Rotation paths and how fast each direction turns (deg/step)
Each turn is a multiple of 5 degrees from 10 to 175, or 0.
Each row of a path follows its step; steps can be skipped.

step 0: [ -8  -7 -11  21  11   3 -17  -4  -5  23 -10 -27   9 -15 -11  16   7  -3
  -7  -3  10 -18  25  32  27  13 -26  18   4 -13  -2 -24  -4  14  12  11
  10]
step 1: [  0 -18 -24  12  23  18  -4  -7  -4  18 -21   2   2   6  -6   5  -8  20
  -1  42  31 -18  -7  -4  10  12 -20 -19   6  11 -10 -21 -12  -4  -2 -16
 -17]
step 3: [ 15 -18 -27   6  18  -9 -23  11  -6  21 -22   0  -4  -6 -15   8   5  -6
 -10  14 -10  -7  11  23   8  -2 -29  15   0 -13 -13   7  11 -30  -6  -6
  34]
step 4: [  1  -6 -19  16  15   3   1   1  11   7 -21   5   1 -14 -12  -1  20  28
   0  -1  19  -8 -21  15   7  22 -13 -31 -29   0  11   2 -18 -33  13 -17
   6]
step 5: [ 26  -9 -27   6  19  -2  -1  22  -4  35  22   9   8  -8  18   7  30  -3
 -34  -7  -3   6 -20   1  -6  14  -9  -7  -5  13   6  -9 -20   3 -14  -5
  11]
step 6: [ 22   3  -9   7  -3 -18 -19  14  -7  18 -12 -20  43 -14 -15   2   2  16
 -27  12   0   7  -1  28   6  12 -10  22   4 -25   6  -3 -18  -9   6   4
   9]
step 7: [ -3   1 -29   1 -15   3  -3  -1  -1  20 -13  -6  17   7  -3  17   2  -3
  -2  38  22  -5 -29  14  -2  -1   6  -6 -27   9  -7  -3 -32 -11  13 -27
   0]
step 8: [ -4  -7 -16   0 -12  -8  14  -9 -25  23  24 -11  13 -32   5  23  27 -13
  -4  -2  10 -16  -3  16   3  15  -5  -3  -9   8   5 -23 -24  14  -3   8
  29]
step 9: [ -5 -27 -19   0   4  -5 -22  -9  -8  20 -10  -4  20 -11 -11   2 -23 -13
 -17  15  16  10  -3  26  12  22 -30  10   5  -7 -18 -33  10   2  -5   2
   9]
[ 1 10  7  4  0  3 -1  3  4  5 -3  3 14  1  6  9  1 -6 -4  2  2 -6 -4  6
  2 -2 10  1 -3 -7  0  2 -4 13  0  1 -6]	45
[  6   5   0  -2  -4  -6   9   6  -5   1  -5  -2   2   3  -1  -4   0   3
   7  15   1  -1   3  -1  -8 -11   2   9   9   2  -2   5  -9  -4  -2   1
   1]	80
[  1  12   1   1   2   6   2   3  -5   0   6  -2  -8   4   9   4  -2  -4
   2   0  -5   2   4  -3 -12   6  -6  -1  -6   1   8  -4  -7   6  -3  -3
  12]	125
[ -5   1  -4   7  -6   5  -2  -4  -2   1  -1  -6  -4   9  -5  -1   1   4
   1  -3  -6  -5  -1   3   9 -13   4   5 -12   0  -2   6  -1   1   2  -2
  12]	95

step 0: [  9   4  -3  36  36  -2   4  -4   2  21  -5  41  -7  -6 -18  13  10   2
  23   2  -8   9  -2   0   9 -16   3  10  -1 -12  -1  15 -15   8  -9  15
 -30]
step 1: [ -2   8  16  -8  -9  -7  -5  24  17  11  -7 -13   6 -15   2  11  -4  41
 -17   3   1  25 -20  32 -25   8   3   0  16  22   0  12   6   2   3 -12
 -25]
step 2: [  8  19  -3 -19 -12  18  -4 -19 -15 -18   9  23  12  19  25 -14 -13  11
 -27  14 -21 -13 -11 -10 -11  -6   6 -14  -8  11 -15   4  21 -13 -26   2
  16]
step 3: [ -3  11 -22  20   6  16  23  17   2  16  12   7  -5 -10 -21   3 -21  -1
  -7   4  -2 -26   6  -9   2  12  13  27 -21 -46  -8  -8   2  -2   9   6
  15]
step 4: [ -2  -5  22  -3   8  -3   5   6 -12  -8 -10 -23  28  -1  12  13   9 -11
  10 -13  11  25   0  18   7  15  -6   4   9 -34 -24  14  11  30  10  20
 -26]
step 5: [  2   7  -2  -4  -3  34  -7  -2 -28 -12 -17  11  -5  12   0  31  13  14
   4 -16 -13  10  -4   7  -6   4  -5 -35  17  16 -13 -15 -32 -23  -6 -12
  -4]
step 6: [ -1  20 -10 -20  -1  -3   2  28 -10  -6  15  10  -1   1 -11  -7   0  -6
   8  42 -26   5 -12 -15 -24  10   9   3 -19   6  36 -16 -11  12  20   1
  10]
step 7: [-18 -19  -8   1  10  -9 -13 -26  14 -12  -7   5  26   2   1  -9  -2   3
   4   6  34  -3 -35  11   6  27  -6  20 -21 -17  -3 -13   7  20 -13   0
  21]
step 9: [-10  16 -22   4 -18  12  12  17 -15  11  10  11  13   4  17  -5  28 -23
  25  -8  -7   3  30  -1   9  13 -10  -6  -6  23  29  19  -8   1  -4  11
 -19]
[  6   1   7  -1   4  -8  -5  -8  -2  -7   9   5   2   6   8  -2  -4  -9
   5   6 -10   8   6  -2  -1   4   4  -1   2  -1   1   5   5   7  -2   6
  -3]	160
[  7   7   7   1   5  -5  -4  -2  -1   6  -1   0  -1   0  -9   0   4   3
   5  -6   7  -6  -3 -12   1   6   4   3   1  -3  -2 -10  10   7  -2   6
   5]	95
[  0  -6  -1   0   7   4   3 -17  -8   0  -3   9  -6  -6   2  -1   2   1
  -4   1   3   3  -3  -7   1   2 -14  -5  -5   2  -9   1   1  -3  -1   0
   0]	140
[ 12  -1   1  -8  -5   4 -11  -6  -1   1  -3  -6  -2  -6   0   3  -6   2
   9  -5   7   6  -4   9  -1  -2   4   3  -4   0  -6   8   1   4   1  -9
   0]	110
[  4   4  -2   4   6  -3  -1   4   5  -7   5   3   8   0  -9  -1  -2  -4
  -8  -9   0  -2   2   2   2   0  -5  -1  -1  10 -12   1  -8  12   5  -3
  -2]	95

step 0: [  4  -5   3  -6   6   8  25 -13  -6   4  -9 -29   3 -20  -3   4 -19  -3
  -1  -7  22   7   8   8 -25   3  -5 -10 -11 -19 -13 -11  21  33  -2 -29
 -20]
step 1: [-31 -10 -11   1  -1   5  -4  -8 -23   6  -6 -13  -9   2  -8  -4 -24   7
 -11 -10 -17 -28 -14  27   3   4  -8  11 -22  -6 -10 -19  13  16  27 -11
 -23]
step 2: [-32  11   0 -27 -18  -1  -2  13  18 -12   8   6   6  -1  -7  21  -8  -8
   6 -20 -18 -20 -20  17  -6 -21   4 -17  -9 -18 -16 -22   3   4  -6  -1
  -8]
step 3: [-29 -25  26   1 -24   8  10  18  -4   1  -2  -4   2  -6  12  16   5 -19
  11  -6 -14  22   5  -2   6  -6 -26 -21  -7  -6 -24  -5  27   2 -14  -3
 -13]
step 4: [ -7   5  30  17 -26   9 -18 -12 -20  -7  27   8  -9  16  17 -10  -1  12
   8 -20  13  -8  12  -5  17  -1 -10 -21 -13   0  -9 -15  15  -2  11 -14
 -23]
step 6: [-23  -7   0   5 -22  -1  10 -10   0  20 -15 -30   9  -8   5  -1 -20  -8
  -6  -1 -17   2  10  -3 -10  -1 -26 -12   4 -19  30  -9  -2 -18  29 -23
 -10]
step 7: [-19   4   3   4 -12   3  -1 -11  -6 -12 -15 -28  -1  19  11   3   5  12
  -6 -31 -30  -2  12   7  10 -17  26 -27   3 -21   8 -15 -20   5  14   4
 -10]
step 8: [-25 -14   2 -15 -10  14  11   2   2  -1  14 -40 -13  -1 -19  22  12  -1
   8 -28   2  -5  21  -2 -15   8  13 -28   7   8 -14  10   5  -7  -9  12
  -4]
step 9: [-27  -5 -15  -9 -13  24   1 -18  -7   7  -1 -21   0  12  11 -11  -4   2
  12 -32  12   4  20 -16  -3 -11 -11  19   3  17 -12  -4  24 -10 -11 -29
 -12]
[ -4   5   3   1  -3  -8  -2   1   4   0  -2  -3  -1   2  -3  -7  -2  -7
  -3  -5   4   0  -3 -12   6   1  -9   5  -9   0 -12   3  -9  -2  -7   7
  -2]	55
[  1  -7   6  -2   6  -3 -11   4  -6   1  15  -6   3  -3  -4  -4  -1   0
  -7  -1  -4  -8   1  -6  -9  -4   8   5  -5   5  -1   2   4   0   2   0
  -1]	100
[ -6   3  10  -2  -3   0  -2  -4   2   3   5  -4  -3   4   5  -5   6   0
   1  13  -3   1   7  -9   2   0  -1 -10   2  -1  14   1  -9  -4   3   4
   0]	35
[  4   2  -8   0  -6   8   0   8   0  10  11   5   4   2  -2  -8  -1  -2
   1 -11   5  -4  -6   0  -1   5  -4  -6   0  -5   8   1  -6  -4  -2  -5
  -4]	155
[  4  12  12  -5   2  10  -4  -6   2   0  -3  -2   5  -1   0   0  -7   8
  -1  -2  -1  -4  -1  -1   1   2   1   3  -1 -10  -1  -1   6 -12  -6  -2
   7]	155

step 0: [  3 -11 -19  18 -27  -6  -6  -9 -43   3  -8 -21 -16  14  -2  -4  16  -1
   6   1  25  29 -15  -1   4  -7 -20  10  -4  -4 -18 -16  -8   2  20 -34
 -10]
step 1: [  0 -11   9  10  -9 -26 -23 -18  12 -15   6  24   5  29 -15   6  19  11
   0  20  14 -17  -7  15   5 -21  20  28 -20  -2 -14  -7  17 -20 -17 -14
  12]
step 2: [ -8 -25  -6  15  11 -18  -4  -5  18  -6  -1   4  -1  26  10 -27  10 -12
   3  17  -8 -10  10 -26 -30   3   0  -2  -9   3   3 -22  15  29  38   3
 -22]
step 4: [-39   3  13 -22 -19  19  -5 -31 -15  23 -21  -4   9  13  17 -13  15  -2
  -3   9   6  21   5   6  11 -17 -11  -2  -6   2   1  -6 -26  -1  36  10
   7]
step 5: [ 42   1  12 -26 -18  11  15 -16  -2 -17  -4  -6  16 -11 -16   4  25   5
 -16  19   8 -15  10  -5   6 -26   2  20 -28  -6 -13  -3  -6 -19   5  -5
 -19]
step 6: [ -5 -13 -19  19   9   4   2 -22  -1 -32  -3   1  -6  14 -13 -22  30  -6
  -5 -13  18 -13 -25 -25 -20   0  -7 -25 -19 -18  -9  -1 -20   1   4  12
  17]
step 7: [ 16 -24   3  29   0 -14 -10 -15 -18  21  17 -14  -7   5   0   5  -3 -39
 -19  29 -25   0 -22   4  -9 -10   0  12  -7 -27  -1 -12  -7  -1 -19 -13
  -1]
step 8: [-35  -9  14  18  -3   2 -20  -3 -12 -21 -45  -1  -2  10  20   3  -2 -18
 -10  -3  -8  -1   9   1  -1  -8  35  24  -9   4  -9 -18   8  -1  13   8
  24]
step 9: [  6  20  30   3   4 -18   2   9 -23  -4 -19 -10  20  16 -21 -14  27  -5
  11  27 -24   1   4 -14   3   0  12   2   5  13  -3   1  -3  -9  20 -11
 -44]
[ -4   4   6   2  -3   4  -3  12   5   4  -7 -15   0  -5   0  -3   7   3
  -6   4  -1  -2  -2   8   6   2  -3   1   5  -4  -5   1   2   0   8  -4
   7]	80
[  4   7   1   8   3  -4  13   1  -7   8  -1   5  -5  -5  -1  -6  -2  -1
   4  -4  -3  -2 -12   3  -2   5  -7  -5  -8  -6   6  -2   3   7   3   0
   5]	100
[ -5   7   6   2   0  -3  -8   3   3   8   5  -2  -7  13   1 -10   1   2
   0   0   1   0  -2 -11   2   1   0  -6  -1   5   7   2 -12  -4   3   7
   1]	155
[-8  0 -8 -6  4  8  2 -2 -4 -4 -5  4 -6  3  2 -6  2 -2 -2  2  9 -1  7 -7
  0 10  2  7  2 -4  8  2  2  6  2 -6 13]	175
[12 -4 -5 -3 -4  3  0 -6 -6 -2 11 -5  2  0 -2 -1  4  8 -4 -3  8  5 -8 -4
  8  4 -2 -5 -3  4 -4  1  6 -8  5  1  9]	65

step 0: [-20  -7   6 -19  20  -1  26   2  16  -5 -23  -2 -19 -27   8  10   4   3
  12 -13  18 -23  18   9  -6  45  22  -9  19  21  -9 -10  14  14   6  -5
  12]
step 1: [  7 -38   5  17  -4  22  10  -5   3 -10  -9  25  -3  -2  18  20 -14 -27
  -2 -10  -3  25  -4  -3  -5  36  12   6 -17   9  -7 -23  24  24  -9  17
  -2]
step 3: [ -3  14  15 -10 -22  18 -13 -13 -34   9 -36   5 -23 -11 -21  -9   2  13
  26   7   6   7 -13 -16 -19   7  -4 -12  -3   1  -6  13   4   9  41  -6
  23]
step 4: [-22  13  -4 -29 -21  11  -4   6  19 -28 -10  26 -10 -20  23   4  -6  11
   9  -5  -5   4 -20  -1  -2   4   5  -5   1   0  -2  10  -8  46   6 -42
   3]
step 5: [  9   4 -26  24 -13  14  -8  -6  33   8   0  30  -4 -17   3   5  17  -5
 -10  21  17  -5  -7  24   8  49   9   5   0  12  -4  14   4  11  -2 -19
 -16]
step 6: [ -8   1  22  32 -10   7  20 -36  -7  23 -19  -5 -10 -35   5   4  23 -11
   1  -5   0 -12 -12   1  29  13  -1  27  -8 -12 -23 -13   7  11   2   8
 -21]
step 7: [ 17  10  15   6 -15   7  12 -22   0  18 -35  11 -19 -20   7   4 -13  -1
  29 -10 -20   2   4 -30  -1   7 -23   3 -17  -6  21   9 -14   4 -35   4
  18]
step 8: [ 10  -8 -27 -10   3  -6  -9  -3  14  22   1  24 -41  -8 -23   8  18  13
  35 -17  -2   6  -2  11   3 -14   2 -16 -12  -1  16  -7 -15  38   2  -4
  18]
step 9: [-14   5 -22   8  18  46   1   3  14  15   7 -18  -1 -12  -6 -25   1  12
  31 -20   5  16   3   7   5  22  24  -8   7   0 -18  13   8  28   3 -17
  -3]
[ -6  11   1  -3  -8   6  -3   1 -10  -4   3  -2   2   4  -1  -6   0   5
  -3   9   2   8  -7  11  -8  -1   4  -8  -3  -4  -4   2  -4   3  -3  -5
  -5]	55
[ -9   8   3   4  -5   6   9   4  -2 -11   1   0   3  -4   7  -4  -7  -9
   2  -7  -8   1   1  -7  -6  -2  -1   5  -9   2   2  -2   4   1  -1  -1
   7]	120
[ -2   0   0   2  -2  12  -4  -3   6  -2   5  -3  -3   4  -3   6   1 -12
  -6  -7   3  -1   3   7  -1   3  -3   1   4  -8  -1   5  14   0  -4   2
  -9]	85
[ -3  -4   3   0  -4  -5   0   0  -8   0   8   2   1   0   4   7   4  -5
  -1  -5  -3   1  -3   4  12 -12  -2  -2   2  -4  -6 -11  -1  13   6  -3
   0]	160
[ -3   7  -1  13  -4   1  -8  -4  10   1   1  -2  -5 -10  -1   2   3   1
   5  -1   5   7  -8  -2  -1  -1 -11   7   3  -1  -2   3 -10   6  -2   1
   2]	20
[ 4  8 -2  4  4 -7  3  8  4  8 10  7 -5 -2 -2  2  9 -8 -2  6 -6 -6  1  8
 -9  2 -3 -4 -3 -5  1  0  1 -5  4 -3 10]	125
